In the data rows, the value 128 means zero.
Some points:
[109, 142, 114, 127, 134, 122, 110, 136, 127, 88, 138, 101, 95, 122, 140, 136, 117, 124, 111, 148, 145, 147, 164, 127]
[147, 96, 150, 91, 129, 151, 133, 140, 132, 130, 135, 133, 124, 65, 116, 114, 127, 107, 111, 111, 95, 127, 170, 147]
[159, 142, 101, 130, 131, 132, 116, 106, 108, 112, 140, 137, 132, 149, 165, 128, 134, 148, 113, 113, 160, 160, 162, 149]
[117, 73, 135, 153, 148, 140, 73, 122, 106, 131, 123, 128, 124, 109, 125, 125, 67, 134, 120, 132, 125, 168, 108, 128]
[144, 107, 58, 128, 129, 143, 182, 157, 128, 74, 64, 145, 123, 99, 165, 127, 125, 199, 142, 131, 107, 125, 106, 188]
[175, 161, 129, 139, 109, 101, 135, 105, 126, 89, 168, 98, 132, 97, 122, 116, 134, 103, 109, 134, 168, 142, 112, 150]
[110, 102, 94, 71, 166, 93, 126, 129, 127, 109, 165, 160, 113, 130, 124, 124, 144, 117, 106, 107, 126, 152, 122, 163]
[123, 130, 123, 105, 135, 117, 114, 143, 136, 133, 151, 114, 86, 146, 120, 123, 128, 157, 99, 139, 128, 148, 153, 130]
[107, 153, 155, 133, 136, 134, 104, 124, 179, 133, 77, 155, 93, 92, 182, 127, 133, 72, 137, 113, 125, 167, 121, 116]
[132, 106, 155, 92, 145, 106, 148, 151, 122, 92, 108, 127, 100, 148, 109, 154, 119, 133, 105, 147, 157, 99, 105, 135]
[174, 112, 127, 155, 125, 113, 132, 129, 106, 156, 118, 105, 147, 142, 123, 129, 151, 109, 106, 138, 120, 157, 91, 122]
[91, 101, 146, 116, 124, 139, 128, 117, 99, 126, 117, 102, 127, 125, 121, 137, 123, 130, 140, 116, 93, 122, 119, 117]
[121, 138, 107, 136, 136, 68, 96, 99, 144, 107, 99, 156, 118, 128, 135, 100, 100, 144, 117, 144, 144, 143, 128, 126]
[100, 118, 114, 122, 84, 131, 180, 149, 136, 164, 142, 115, 117, 116, 115, 100, 145, 144, 111, 143, 131, 139, 137, 123]
[169, 124, 153, 103, 107, 102, 91, 120, 137, 172, 143, 142, 183, 140, 124, 134, 105, 162, 134, 131, 105, 141, 126, 124]
[143, 163, 128, 97, 152, 171, 106, 113, 165, 124, 120, 141, 105, 151, 115, 173, 106, 136, 93, 154, 115, 129, 134, 106]
[156, 107, 135, 152, 110, 91, 155, 92, 117, 133, 136, 143, 134, 133, 113, 114, 118, 155, 133, 110, 126, 107, 111, 113]
[144, 115, 99, 118, 133, 108, 148, 146, 123, 132, 112, 168, 144, 103, 127, 114, 187, 138, 124, 106, 133, 154, 120, 96]
[118, 112, 118, 141, 106, 89, 154, 112, 106, 128, 111, 116, 100, 148, 117, 142, 126, 90, 133, 139, 184, 109, 130, 110]
[107, 117, 116, 69, 155, 130, 157, 136, 160, 152, 105, 92, 146, 154, 98, 138, 133, 79, 116, 149, 103, 105, 150, 144]
[107, 105, 157, 124, 149, 130, 116, 132, 82, 138, 129, 116, 101, 109, 136, 130, 114, 93, 175, 112, 143, 118, 132, 140]
[125, 122, 84, 134, 102, 138, 100, 138, 128, 120, 121, 118, 123, 122, 101, 122, 125, 150, 144, 135, 145, 99, 126, 117]
[126, 137, 142, 134, 99, 136, 111, 103, 178, 168, 68, 138, 106, 112, 126, 129, 143, 111, 125, 130, 134, 158, 162, 115]
[123, 131, 133, 192, 89, 163, 153, 82, 199, 161, 130, 173, 98, 99, 194, 158, 123, 68, 158, 114, 147, 132, 108, 144]
[153, 118, 142, 101, 160, 162, 161, 103, 138, 78, 133, 137, 140, 117, 89, 53, 95, 104, 185, 164, 120, 147, 104, 74]
[140, 175, 117, 126, 115, 123, 106, 147, 99, 170, 155, 124, 118, 131, 131, 126, 145, 157, 114, 60, 148, 119, 139, 150]
[197, 135, 142, 136, 153, 101, 99, 154, 115, 128, 148, 110, 128, 126, 135, 117, 135, 116, 137, 120, 167, 117, 110, 153]
[128, 80, 143, 132, 187, 100, 142, 140, 145, 120, 106, 170, 143, 154, 94, 187, 142, 106, 89, 145, 100, 103, 127, 132]
[149, 147, 112, 138, 157, 123, 135, 124, 141, 134, 99, 156, 130, 133, 122, 155, 127, 139, 107, 152, 99, 127, 108, 123]
[120, 141, 132, 156, 158, 130, 120, 115, 153, 110, 136, 127, 132, 154, 122, 144, 121, 122, 131, 105, 153, 124, 135, 149]
[136, 115, 109, 100, 116, 144, 137, 98, 107, 145, 147, 105, 92, 125, 104, 166, 117, 145, 124, 129, 174, 140, 98, 145]
[156, 108, 151, 117, 91, 161, 111, 94, 150, 113, 125, 177, 118, 95, 122, 111, 129, 153, 183, 130, 165, 156, 153, 126]
[121, 91, 108, 147, 170, 104, 128, 125, 141, 191, 141, 121, 138, 119, 126, 102, 101, 126, 97, 113, 145, 149, 139, 152]
[163, 80, 124, 123, 117, 122, 112, 158, 126, 71, 99, 123, 94, 162, 127, 81, 160, 155, 140, 84, 122, 139, 101, 150]
[89, 180, 144, 172, 99, 147, 125, 152, 93, 159, 129, 112, 122, 154, 134, 150, 148, 143, 94, 75, 120, 133, 132, 143]
[142, 129, 121, 127, 121, 111, 137, 174, 115, 120, 170, 141, 139, 136, 134, 129, 144, 136, 132, 113, 136, 147, 129, 93]
[88, 128, 114, 102, 157, 139, 146, 89, 120, 129, 155, 142, 133, 151, 61, 119, 125, 125, 142, 176, 83, 109, 123, 154]
[155, 128, 115, 113, 122, 153, 109, 126, 121, 138, 120, 144, 125, 141, 135, 119, 161, 143, 138, 121, 102, 161, 99, 162]
[119, 94, 119, 112, 99, 146, 130, 108, 98, 89, 119, 138, 131, 113, 135, 141, 106, 136, 123, 97, 157, 150, 146, 98]
[139, 148, 116, 152, 133, 120, 115, 162, 122, 149, 131, 131, 151, 130, 126, 110, 88, 116, 106, 101, 113, 144, 123, 95]
[145, 167, 120, 111, 132, 146, 160, 156, 157, 126, 95, 130, 89, 151, 150, 93, 100, 159, 165, 124, 153, 114, 122, 116]
[134, 111, 149, 103, 107, 145, 126, 89, 116, 87, 127, 160, 144, 115, 140, 107, 124, 116, 119, 125, 103, 128, 139, 117]
[156, 130, 101, 154, 129, 159, 163, 133, 89, 132, 116, 113, 138, 155, 138, 124, 145, 175, 154, 127, 103, 179, 188, 136]
[118, 123, 114, 100, 96, 116, 107, 97, 98, 132, 108, 137, 95, 148, 137, 143, 146, 121, 147, 130, 91, 107, 113, 105]
[119, 156, 98, 112, 118, 116, 159, 120, 119, 138, 107, 97, 117, 139, 128, 100, 137, 145, 122, 155, 134, 175, 145, 138]
[112, 78, 84, 162, 173, 130, 134, 148, 145, 133, 168, 83, 132, 150, 121, 175, 161, 93, 100, 134, 81, 98, 140, 108]
[129, 120, 127, 130, 140, 130, 91, 138, 104, 113, 139, 103, 124, 131, 109, 102, 149, 78, 132, 156, 134, 75, 133, 128]
[157, 108, 102, 168, 132, 145, 153, 122, 84, 111, 106, 136, 104, 146, 127, 120, 145, 181, 139, 148, 108, 160, 124, 122]
[115, 128, 147, 164, 155, 83, 103, 181, 130, 115, 132, 84, 142, 136, 144, 204, 176, 124, 79, 201, 112, 86, 119, 84]
[127, 144, 165, 136, 103, 104, 139, 146, 127, 163, 148, 122, 141, 136, 116, 132, 132, 116, 89, 168, 112, 110, 131, 181]
[110, 126, 57, 163, 145, 70, 85, 152, 118, 174, 135, 93, 109, 75, 153, 179, 108, 141, 140, 104, 102, 104, 141, 133]
[106, 171, 99, 127, 112, 98, 101, 122, 101, 108, 113, 122, 175, 129, 139, 150, 136, 124, 167, 103, 127, 166, 140, 145]
[195, 131, 83, 131, 107, 176, 149, 120, 120, 111, 83, 122, 118, 100, 136, 133, 148, 130, 129, 112, 95, 134, 164, 179]
[113, 69, 129, 110, 124, 172, 133, 89, 117, 128, 95, 109, 176, 150, 141, 115, 118, 157, 124, 174, 164, 162, 100, 115]
[123, 131, 197, 129, 140, 99, 137, 84, 167, 152, 88, 56, 124, 130, 159, 109, 135, 117, 148, 96, 92, 140, 103, 123]
[146, 118, 154, 124, 125, 139, 123, 126, 167, 95, 122, 125, 190, 157, 90, 95, 110, 115, 138, 115, 131, 127, 128, 137]
[97, 137, 151, 90, 124, 167, 62, 152, 107, 182, 129, 146, 148, 120, 106, 134, 129, 63, 104, 150, 168, 90, 139, 141]
[142, 147, 121, 124, 148, 118, 150, 109, 122, 154, 123, 109, 124, 127, 162, 121, 131, 107, 153, 108, 137, 131, 100, 124]
[148, 138, 149, 131, 115, 94, 141, 142, 115, 94, 114, 112, 127, 92, 174, 143, 129, 153, 124, 146, 123, 148, 160, 129]
[101, 122, 136, 123, 135, 95, 116, 139, 149, 148, 113, 118, 135, 120, 124, 134, 134, 122, 146, 140, 161, 131, 144, 138]
[128, 115, 137, 98, 109, 120, 157, 110, 147, 145, 97, 137, 157, 119, 175, 123, 113, 114, 174, 123, 159, 100, 117, 124]
[111, 157, 143, 175, 140, 132, 117, 95, 129, 116, 107, 158, 136, 98, 113, 113, 137, 119, 134, 103, 153, 115, 153, 153]
[138, 108, 104, 141, 95, 124, 70, 131, 130, 157, 155, 113, 106, 143, 144, 146, 150, 138, 105, 116, 133, 108, 165, 123]
[129, 145, 142, 134, 162, 177, 103, 116, 197, 118, 121, 145, 145, 118, 172, 130, 134, 130, 114, 76, 141, 122, 95, 120]
[114, 125, 118, 117, 90, 132, 108, 114, 151, 148, 125, 127, 128, 151, 223, 103, 73, 126, 132, 113, 116, 98, 133, 126]
[170, 126, 125, 100, 130, 143, 128, 144, 135, 100, 144, 145, 130, 158, 131, 113, 104, 120, 163, 172, 101, 140, 190, 93]
[110, 152, 98, 156, 104, 120, 147, 162, 134, 124, 129, 110, 128, 116, 99, 113, 105, 96, 82, 118, 120, 103, 140, 99]
[110, 134, 134, 120, 144, 139, 115, 132, 152, 145, 169, 117, 127, 71, 141, 148, 136, 153, 118, 129, 106, 65, 103, 146]
[133, 133, 138, 171, 126, 144, 133, 132, 117, 122, 134, 109, 73, 115, 100, 66, 105, 133, 107, 108, 116, 105, 126, 106]
[88, 144, 97, 101, 74, 125, 84, 171, 126, 121, 135, 128, 112, 127, 139, 106, 112, 137, 141, 102, 134, 143, 89, 133]
[117, 155, 121, 132, 131, 118, 126, 103, 98, 149, 124, 127, 174, 107, 114, 95, 126, 126, 94, 86, 136, 82, 116, 87]
[153, 134, 107, 133, 140, 126, 157, 134, 109, 117, 119, 98, 143, 96, 111, 104, 121, 169, 133, 141, 105, 150, 138, 154]
Along one direction, these points spread out more than along any other. Take the direction at right angles to it along which they spread out most. Go by this last direction. Where along it does each point below lie, from 0 to 99? 50 is the average, and the first point above lies past it. One standard deviation of the points above along it is 16.
[137, 127, 104, 83, 136, 147, 158, 153, 91, 87, 164, 93, 140, 133, 131, 130, 130, 159, 73, 125, 134, 117, 151, 122] 82
[106, 174, 116, 157, 124, 113, 130, 137, 108, 148, 129, 141, 105, 146, 100, 175, 99, 109, 134, 126, 134, 138, 92, 137] 44
[146, 182, 111, 92, 149, 123, 112, 164, 119, 137, 147, 140, 100, 146, 107, 129, 120, 154, 128, 152, 151, 139, 125, 137] 62
[125, 90, 152, 138, 161, 117, 155, 132, 98, 107, 104, 136, 161, 178, 148, 150, 119, 70, 86, 164, 84, 107, 109, 146] 68
[134, 109, 126, 144, 98, 134, 145, 175, 165, 94, 143, 89, 142, 130, 124, 159, 93, 91, 131, 99, 148, 139, 113, 146] 45
[87, 132, 150, 112, 81, 108, 119, 139, 164, 119, 96, 154, 133, 98, 105, 108, 186, 133, 113, 105, 133, 145, 122, 106] 37
[129, 109, 135, 119, 107, 119, 116, 162, 105, 91, 152, 107, 136, 120, 96, 124, 115, 140, 124, 124, 140, 110, 116, 132] 66
[74, 146, 135, 114, 190, 144, 113, 133, 111, 141, 157, 144, 144, 128, 176, 109, 153, 108, 111, 161, 153, 85, 132, 73] 41
[89, 134, 184, 112, 133, 116, 143, 134, 125, 133, 134, 123, 110, 141, 119, 141, 140, 168, 144, 105, 129, 113, 182, 111] 50
[99, 106, 125, 120, 110, 97, 91, 124, 130, 151, 173, 132, 159, 135, 143, 150, 126, 117, 163, 129, 106, 97, 97, 97] 39
[94, 168, 151, 131, 146, 93, 130, 113, 120, 123, 144, 86, 142, 126, 112, 148, 184, 137, 149, 81, 144, 113, 123, 143] 45
[127, 141, 172, 134, 105, 104, 122, 107, 159, 151, 110, 168, 137, 110, 162, 111, 106, 145, 146, 135, 119, 86, 130, 130] 23
[139, 89, 119, 119, 133, 122, 172, 118, 145, 105, 185, 159, 112, 161, 149, 91, 159, 106, 126, 150, 107, 133, 101, 143] 64
